In the rows, zero is written as 128.
Each row of M is roughly a mix of the hidden directions of one of 3 groups.
M (108 x 14):
[[126 124 118  99  70 125 104 114 123 151 133 157 118 160]
 [169 115 122 156 138 118 100 150 128 117 114  84 161 135]
 [124 147 101 142 112 125 102 143 129 118  96  95 178 148]
 [125 104 104 167 140 119 174 154 107 149 145 143 147 136]
 [112 136 155 107 130 127 132  91 133 117  71 132  94 116]
 [116 133 131  88 103  94 105 144 139 109 167 111 138 156]
 [163 177 146  99 125 157 114 131 110 117 138 100 109 126]
 [146  67 104 119 102 118 111 127 127 152 122 162 128 134]
 [107 146 130  73 132 124 159 120 118 162 117 133 117 162]
 [139 155 161  97 137 130 147 114  90 103 117 112  89 129]
 [126 106  79 125 127 176 110 113 151 130 140 136  96 118]
 [122 119 156  94 149  94 152 107  93 113 107 148 120 151]
 [155 118 133 142 164 160 136 109 158 166 131 102 154 138]
 [160  92 105 101 151 118 127 120 125 145 100 167 153 118]
 [119 140 120 124  97  96 102 153 100  76 146 136 122 123]
 [112 119 135  78 167  94 146 140 158 121 137 111 145 129]
 [133 159 133 137 119 163 124 128 139 115 131  88  81  96]
 [127 137 101 133  95 133  85 148 105 148 114 153 157 101]
 [103  98 133 140 154 113 137 107 145 133 121 169  95  91]
 [132 110 148 104 144 103 130 117 100 135 121 184 159 145]
 [100 115 111 138  90 142 133 135 100 103  74 132 125 115]
 [107 116 139 143 135 148 166 102 161 104 134 143  94 160]
 [144 127 159 111 139 122  91 111 145 140 160 172 157 123]
 [161 131  99 139  93 135 109 161 119 117  92 107 156 136]
 [ 91 112 120 140 110 109 157 124 126 103  90  90 115 151]
 [130 135  95 115 116 125 129 153 146 121  99  74 158 151]
 [108 104  86 125 110 126  82 137 168 132 114 132 150 127]
 [138 133 120 153 144 133 165 151 107 123 175 103  96 114]
 [ 86 151 144 124 128 139 161 110 113 102 129 165 102 151]
 [149 112 152 201 116 138 116 130 129 130 132 111 140 118]
 [162 104 113 168  95 151 128 159 135 116 105 105 117 131]
 [132 135 163 154 166 110 140 105 130 104 137  86 128 156]
 [151 123 116 112 161 106 155 150  86 135 165 139 136 151]
 [156 139  88 127 155 147 137 159 110 141 156 126  96 103]
 [144 143 104 153 137 144 103 130 117  75 125 143 125  86]
 [130 113  91 108 108 138  91 161  92 107 134 152 142 116]
 [111 148 150 164 112 144 137  87 127 103 124 162 117 158]
 [116  85 145 140 140 106 125 139 186 121 141 111 137 106]
 [102 152 121  85 136 110 103 113 113 152 140 162 156 110]
 [124 108  83 114 153 113 140 130 133 159  79 150 131 139]
 [137 124 143 141 149 109 180 138  85 124 165 125 125 145]
 [137  96 138 119 194 114 133 126 153 115 155 118 130 139]
 [154  93 117 109 147 127 147 118 117 173  95 158 143 135]
 [119 128 141 123 104 143 123 110 111 129  62 164 144 121]
 [149 106 167 163 166 118 127 131 109 126 156 108 106 109]
 [111 129 122  82 139 104 146 123 132 125  90 174 120 104]
 [141 143 162 117 127 109 159 118 103 130 121 117 161 179]
 [147 140 137 154  70 153 141 124 106 120 108 150  98 129]
 [113 107  98 118 111 149 102 111 174 116 131 152 101 100]
 [128  85 148 131 118  96 146 127 132 161  89 163 133 119]
 [144  98 121 179 150 128  87 151 131 128 132 113 153 114]
 [117 135 146 113 129 129 157 109  95 113  71 135  96 121]
 [ 92 170 136 135  95 127 118 137 121  90 150 114  97 127]
 [138 160 124 128 106 174  96 125 148 130 101 115 108  95]
 [104 150 149 122 135 132 146  77 137 107 135 164 121 162]
 [107 105  96 127 122 149 114 143 149 111 173  97  97 135]
 [129 138  91 114 101 131  88 142 120 139 109 158 170 120]
 [ 76 142 138 105 134 123 141 126 176 113 136 116 100 112]
 [150 145 125  97 136 121 121 134  92  92 119 172 148 153]
 [181 130 122 151  74 144 123 126 129 125 100 117 128 136]
 [ 90 168 127 121 129 122 129 139 131  74 137 119 102 103]
 [ 72 125 116 124 109 149 154 147 128 142 130 150  92 108]
 [111 134 127  86 144 108 125 157  93 157 144 125 124  87]
 [ 95 122 151 169 140 144 161 115 143 105 135 119  93 149]
 [165 139  83 110 148 134 135 165  99 148 144 124 138 145]
 [146 131  90 123 119 178 104 116 123 138 161 111 117 156]
 [ 95 140 122 124 111 150 140 112 123 108 124 193 114 145]
 [155 122 109 113 105 133 105 166  92 135 118 168 133 102]
 [137 143 159 136  96 122 143 105 116 164 135  99  94  97]
 [117 148 131 128 145 106  90 151  77 131 130 128 164 108]
 [146 139 156 139 154 130 119 114 165 148 184 134 122 111]
 [123 116 162 122 167  97 132 102 154 130 170 139 106 120]
 [129  96 156 156 165 118 155 130 162 147 110 114 146 106]
 [177 101 152 123 174 108 121 111 141 126 154 116 129 129]
 [144 156 169  97 122 142 124 116  83  99 125 136 106 116]
 [116 134 170 127 113 123 160 117  79  91 118 119 115 135]
 [138 125  97 121 151 120 101 139 179 148 167 105 123 130]
 [171  96 131 143 159 132 137 123 123 166 110 129 166 134]
 [119  91 104 158 138 112 160 149 108 146 138 165 153 131]
 [154 110 119 126 103 156 157 122 151 101 115 162 100 157]
 [125 163 156 172 140 152 129 124 146 117 148  83 134 124]
 [169 143 101 121 108 144  81 120 110 113 152 135 151 145]
 [154 156 158 145 126 143 166 119 107 157 106 135 158 149]
 [141 131 143  97 144 110 153 114 111 165  88 160 150 138]
 [127 113 163 111 155 104 128  96 131 142 121 183 140 129]
 [162 125 124 145  73 150 146 111 156 127 106 118 108 143]
 [ 84  92  94 149 121 114 122 132 164 115 116 115 107 113]
 [127 168 144 163 101 167 105  98 152 128 137 117 121 127]
 [183 130 129  87 100 131 160 129 128 118 113 126 106 144]
 [122 122 101 113  79 136 117 130  90 144 138 144  99 161]
 [128 155 173 144 112 120 127  86 101 150 144 134 106 106]
 [137 165 151 119 127 106 101  80 106 135 134 151 158 131]
 [131 138 148 148 116 141 158 123  87 175 112 122 122 163]
 [165  93 123 142  99 143 130 139 149 160 131 115  99  95]
 [121 155 156 125  93 150 104 116 141  95 120  86 108 119]
 [104 104 138 141 174 118 129 111 168 146 157  99 124 119]
 [150 141 110 164 152 190 130 107 123 144 126 116 122 122]
 [108 170 151  93  87 103 126 117 115 132 119 151 124 149]
 [ 93 109 137 135 153 145 147 128 127 112 149 180  94 128]
 [152 133  94  96 175 150 133 133 109 127 149 102 145 147]
 [112 136 101 148 112 151 120 135 164 122 112  83  95 106]
 [136 147 117 132 182 129 142 149 103  86 133 106 139 108]
 [163 141 146 135 159 128 146 134 118 153 186 145 138 130]
 [159 152 161 138 101 120 126  66 134 140 129 126 124 136]
 [115  76 111 112 104 103 139 142 109 148 111 161 105 134]
 [164 154 135 157 160 148 121 131 114 115 147  91 162 133]
 [151 156 163  89 166 117 135 102 129 131 135 120  94 133]
 [146 126 107  85 172 143 122 108 169 133 128 132 151 119]]
Here is one row of each group, with its name. Which group are the others in?
[171 143 129 108  87 134 132  85 143 127 114 152 131 149] -> H
[146 131 118 171 120 153 148 159 104 144 167 144 147 111] -> Q
[118 139 136 104 182 121 160 143 131 127 144  85 142 142] -> P

[152 140 155 107 126 131  90 131 117 116 183 145 154 129] -> Q
[131 123 145 166  93 140 128  94 150 163 135 113 102 103] -> H
[152 105 144 161 126 146 162 125 152 106 127 105  87 147] -> H
[154 138  78 100 163 131 119 145 147 157 128 109 110 132] -> Q
[120 124 128 155 130 138 100 116 192 147 146 131 123  98] -> Q
[122 142 108  66 145 112 149 151 127 112 117 110 145 151] -> H
[103  99  81 156 134 109 161 151 135 130 130 100 115 136] -> Q
[115 143 133  71 159  98 128 109 132 156 148 120 143 115] -> H
[ 74 160 142 156 134 124 111  87 128 129 134 140 148 137] -> H
[136 135 149 170  84 144 134  85 144 144 125 124 104 123] -> H
[ 85 115 149 130 173 118 143 125 134 145 162 114 103 106] -> H
